Each cloud is a set of points of 9 numbers each, in no order, taken from a shape drawn with curves, like pieces of string that can fork, join and close up.
How many separate pieces and how many holes does the shape behind each cloud have?
In the rows, zero is written as 128.

Vidol (75 x 9):
[[135 111 120 129 167 134 107 121 137]
 [139 113 166 169 110 153 127 121 131]
 [139 115 172 162 113 143 126 120 128]
 [132 120 133 134 139 129 118 128 125]
 [128 132 133 138 103 119 131 135 113]
 [123 190 133 117  72  78 149 135  88]
 [125 132 123  93 138 146 133 151 133]
 [133 112  67 130 151  93 114 112 131]
 [135 111 120 129 166 134 108 122 135]
 [125 129 116 100 142 140 129 147 130]
 [122 186 130 119  73  83 149 136  89]
 [124 109  29 151 152  43 103  85 118]
 [133  99 119 135 178 144 102 116 144]
 [133 109  58 135 150  83 113 106 131]
 [131 111 152 170 107 204 134 142 136]
 [124 110 153 164 107 232 139 155 140]
 [125 137 139  85 129 155 141 158 138]
 [130 128 162 133 119 142 126 137 121]
 [134 119 128 131 147 132 115 127 127]
 [122 164 124 128  78 101 144 138  99]
 [128 122  96 115 149 124 120 133 126]
 [136 111 154 172 106 181 131 131 134]
 [126 127 109 106 146 135 125 143 128]
 [124 147 125 135  87 112 139 139 105]
 [123 111  28 151 153  37 102  83 117]
 [129 120  92 117 149 121 119 130 127]
 [131 117  81 124 150 108 116 121 129]
 [139 114 169 165 112 146 126 119 130]
 [132 110  53 138 150  79 111 104 130]
 [123 194 135 117  72  75 150 134  87]
 [134 122 170 145 119 137 124 128 121]
 [131 125 137 137 117 124 125 131 118]
 [129 128 135 138 111 122 128 133 116]
 [138 112 158 171 107 167 129 126 133]
 [123 192 134 116  71  76 149 135  88]
 [133 124 168 142 118 137 125 131 121]
 [134 104 119 133 175 140 105 117 141]
 [125 135 130  87 134 151 137 155 136]
 [129 110 151 169 106 213 135 146 137]
 [125 138 128 136  95 117 136 137 109]
 [138 117 174 156 116 137 125 121 125]
 [132 108  46 140 150  72 110 100 128]
 [129 108  40 144 150  64 108  96 126]
 [126 108  33 148 150  52 106  90 122]
 [138 117 174 158 115 138 125 121 126]
 [126 138 143  85 125 156 141 159 137]
 [128 108  37 146 151  60 107  94 126]
 [123 194 134 116  71  75 149 134  86]
 [133 121 136 135 133 129 119 129 124]
 [129 133 156 122 119 146 129 144 123]
 [126 126 104 109 146 132 124 139 127]
 [134 115 122 129 157 132 111 125 131]
 [129 130 160 128 118 143 128 140 122]
 [127 139 148  93 122 155 139 156 134]
 [125 134 129  90 136 149 137 153 135]
 [135 120 173 151 117 136 125 125 122]
 [135 107 120 131 171 137 105 118 139]
 [132 115  76 126 150 103 115 118 131]
 [133 112  64 132 150  91 114 110 131]
 [123 158 124 131  81 105 143 140 101]
 [127 134 154 114 119 148 132 148 125]
 [122 180 128 121  72  88 147 137  92]
 [132 123 136 135 130 128 121 129 122]
 [137 112 157 172 107 173 130 128 134]
 [135 114 121 129 162 134 110 123 133]
 [125 136 137  85 130 154 140 157 137]
 [127 138 149  98 121 154 138 155 132]
 [133 111 153 171 106 192 132 137 136]
 [122 173 125 124  75  94 146 138  95]
 [130 119  88 120 150 115 118 127 127]
 [126 139 145  88 124 155 141 158 136]
 [134 117 125 129 151 131 113 125 129]
 [127 136 152 106 120 151 135 152 128]
 [126 109 153 166 106 225 137 152 138]
 [139 113 163 169 110 157 128 122 131]]
pieces	2
holes	0

Deri (89 x 9):
[[127 104  96 128 170 106  91 147 151]
 [142 101 105 131 174 113  92 145 143]
 [102 138 118 122 103 120 134 124 149]
 [141 101 106 130 174 111  91 146 144]
 [113 133 122 122 115 118 122 128 141]
 [151 141 171 130 101 137 133 109 107]
 [121 131 127 121 129 112 102 132 137]
 [ 81 164 128 112  72 114 139 118 150]
 [178 115 154 134 146 136 120 118 112]
 [166  96 117 136 172 127 110 136 133]
 [161  98 115 135 173 123 106 138 135]
 [181  95 127 139 168 139 126 128 124]
 [166 128 165 132 122 137 127 111 107]
 [138 101 102 130 174 109  91 146 146]
 [104 158 142 118  76 124 144 114 138]
 [156  98 112 134 174 120 101 140 138]
 [117 160 163 122  72 129 144 109 121]
 [172 122 162 132 134 136 122 115 109]
 [186  98 138 140 161 141 129 122 119]
 [179  95 125 140 169 137 122 129 127]
 [137 101 101 130 174 110  92 146 148]
 [146 100 109 132 174 114  93 143 141]
 [123 159 168 122  74 131 143 109 116]
 [135 101 100 130 174 109  91 145 149]
 [113 136 124 123 109 121 127 126 142]
 [121 160 166 122  73 131 143 108 117]
 [130 157 170 125  78 133 140 108 111]
 [107 137 122 122 104 121 133 123 145]
 [119 161 164 121  73 130 143 108 119]
 [176  94 121 138 170 134 119 132 128]
 [173 121 160 132 138 135 121 116 111]
 [111 136 123 123 107 121 131 123 142]
 [181 109 148 136 150 139 125 119 114]
 [156 138 170 130 107 137 132 110 107]
 [175 117 157 132 143 135 118 118 111]
 [129 103  97 130 171 107  91 147 151]
 [117 133 128 119 131 107  95 135 139]
 [ 93 161 134 115  75 119 142 114 144]
 [122 105  94 127 169 103  89 147 155]
 [121 129 126 122 127 116 109 132 139]
 [148 144 172 128  96 137 134 108 106]
 [134 154 172 126  83 135 139 109 109]
 [125 158 170 123  76 132 141 108 113]
 [102 113  90 121 161  94  80 151 160]
 [147 100 109 132 175 116  94 144 141]
 [114 160 156 121  74 127 145 110 125]
 [184 106 144 137 154 140 127 120 115]
 [186  96 134 140 163 141 129 125 121]
 [112 134 122 123 113 118 123 128 142]
 [ 98 139 115 121 101 118 135 124 150]
 [ 72 168 123 109  69 108 136 120 155]
 [111 159 150 119  75 127 145 111 130]
 [116 160 160 121  73 130 144 109 122]
 [119 131 127 121 130 109  98 133 139]
 [118 131 124 122 123 116 114 130 140]
 [ 79 165 127 111  72 112 137 119 152]
 [118 107  93 127 167 103  88 148 155]
 [ 66 170 120 107  68 107 134 121 157]
 [162 132 168 131 116 136 128 110 107]
 [143 148 172 128  91 135 136 108 107]
 [168 126 164 131 126 137 125 112 108]
 [108 111  91 124 163  97  83 150 158]
 [121 129 127 122 128 113 107 132 138]
 [107 158 144 119  76 125 145 112 134]
 [135 153 172 127  84 134 139 107 109]
 [153  99 111 134 174 119  99 142 139]
 [ 96 159 136 116  76 120 142 114 143]
 [114 136 129 117 130 104  90 137 140]
 [170 125 163 131 130 136 124 113 109]
 [132 102  99 129 172 109  91 146 149]
 [185  95 130 141 165 140 127 125 120]
 [160 134 169 131 112 138 130 110 106]
 [100 160 138 118  77 122 143 114 139]
 [113 135 123 123 111 120 125 126 141]
 [116 131 122 124 121 117 118 128 141]
 [ 94 139 111 120 100 117 136 125 153]
 [108 158 147 120  75 126 145 111 133]
 [115 161 158 120  74 129 145 109 124]
 [114 132 121 124 117 118 119 128 141]
 [140 102 104 131 174 110  91 145 145]
 [114 107  92 126 166 101  85 148 157]
 [111 137 123 123 106 122 131 124 143]
 [171  95 119 137 171 130 114 134 131]
 [119 129 124 123 125 116 112 130 139]
 [ 87 162 131 113  74 117 141 117 147]
 [141 149 172 127  89 135 136 109 108]
 [186 102 141 139 157 141 128 121 116]
 [112 159 153 121  74 127 145 110 128]
 [112 135 125 123 108 121 129 124 141]]
pieces	2
holes	0

zaral (70 x 9):
[[162 126 150 115 112 173 139 149 103]
 [141 150 129 115  87 158 126 116  96]
 [131 156 117 117  77 144 114  99 103]
 [132 149 117 118  78 137 107  98 114]
 [151 140 139 115  98 166 133 131  98]
 [148 143 136 115  96 164 132 127  97]
 [171  90 154 116 125 142 117 155 151]
 [182  88 167 115 137 166 136 176 135]
 [136 154 124 116  83 154 122 109  97]
 [131 153 116 118  77 139 109  98 110]
 [131 155 117 117  76 143 113  98 105]
 [178 101 165 115 131 176 143 173 118]
 [147 144 134 115  93 163 130 124  96]
 [174 108 162 114 127 176 143 167 113]
 [181  95 168 115 135 173 142 176 123]
 [182  91 169 114 137 170 139 177 129]
 [180  96 167 115 135 174 142 175 123]
 [164  97 146 117 117 136 111 144 152]
 [135 143 119 118  82 134 105 101 121]
 [131 154 117 118  77 141 111  98 107]
 [134 156 120 116  80 150 119 104  99]
 [133 145 118 119  80 134 106 100 119]
 [147 119 130 119  98 130 103 118 142]
 [135 155 123 116  81 151 120 106  98]
 [143 127 125 119  92 130 103 112 136]
 [149 117 131 119 100 130 104 120 143]
 [182  86 167 114 137 162 134 175 138]
 [132 156 118 117  77 146 115 100 102]
 [131 151 117 119  77 139 109  97 111]
 [152 137 141 115 101 168 135 135  98]
 [171 113 159 114 124 176 143 163 109]
 [181  86 165 114 136 159 131 173 141]
 [152 113 133 119 102 130 104 123 145]
 [166 120 154 115 117 175 141 156 105]
 [141 131 123 119  88 130 103 109 132]
 [179  86 163 114 134 154 127 169 145]
 [131 156 119 117  78 147 116 101 101]
 [175  88 158 115 130 148 121 162 150]
 [168  93 150 116 121 140 114 150 152]
 [173  89 156 116 127 145 119 159 151]
 [176 105 164 115 130 177 144 170 115]
 [167  94 148 117 120 138 113 148 152]
 [154 135 143 115 103 168 135 138  99]
 [162  99 144 117 115 134 109 141 152]
 [178  86 162 115 132 153 125 167 146]
 [143 148 131 116  90 160 128 119  97]
 [169 116 157 115 121 176 143 160 107]
 [172 110 160 115 125 176 143 165 110]
 [182  89 169 114 137 168 138 177 131]
 [175  87 159 115 130 149 123 164 149]
 [158 103 140 118 111 132 108 135 151]
 [138 135 122 119  86 131 104 105 128]
 [132 156 119 117  78 148 117 102 100]
 [142 129 124 119  90 130 103 110 134]
 [137 138 120 119  84 132 104 104 126]
 [160 102 141 117 112 132 109 137 151]
 [178 100 166 115 133 175 143 173 119]
 [159 128 148 115 110 172 138 146 101]
 [140 151 128 116  86 157 125 114  96]
 [164 123 152 115 115 174 140 152 104]
 [138 153 126 116  84 155 124 111  97]
 [156 107 137 118 107 131 106 130 148]
 [181  92 168 115 137 172 141 176 127]
 [156 133 145 115 106 170 137 141 100]
 [153 111 135 119 104 129 105 126 147]
 [182  88 167 114 136 164 135 176 137]
 [145 122 127 118  95 129 103 115 139]
 [180  86 164 114 135 157 129 171 143]
 [136 140 119 119  83 133 105 102 123]
 [132 148 117 118  79 136 107  99 116]]
pieces	1
holes	1
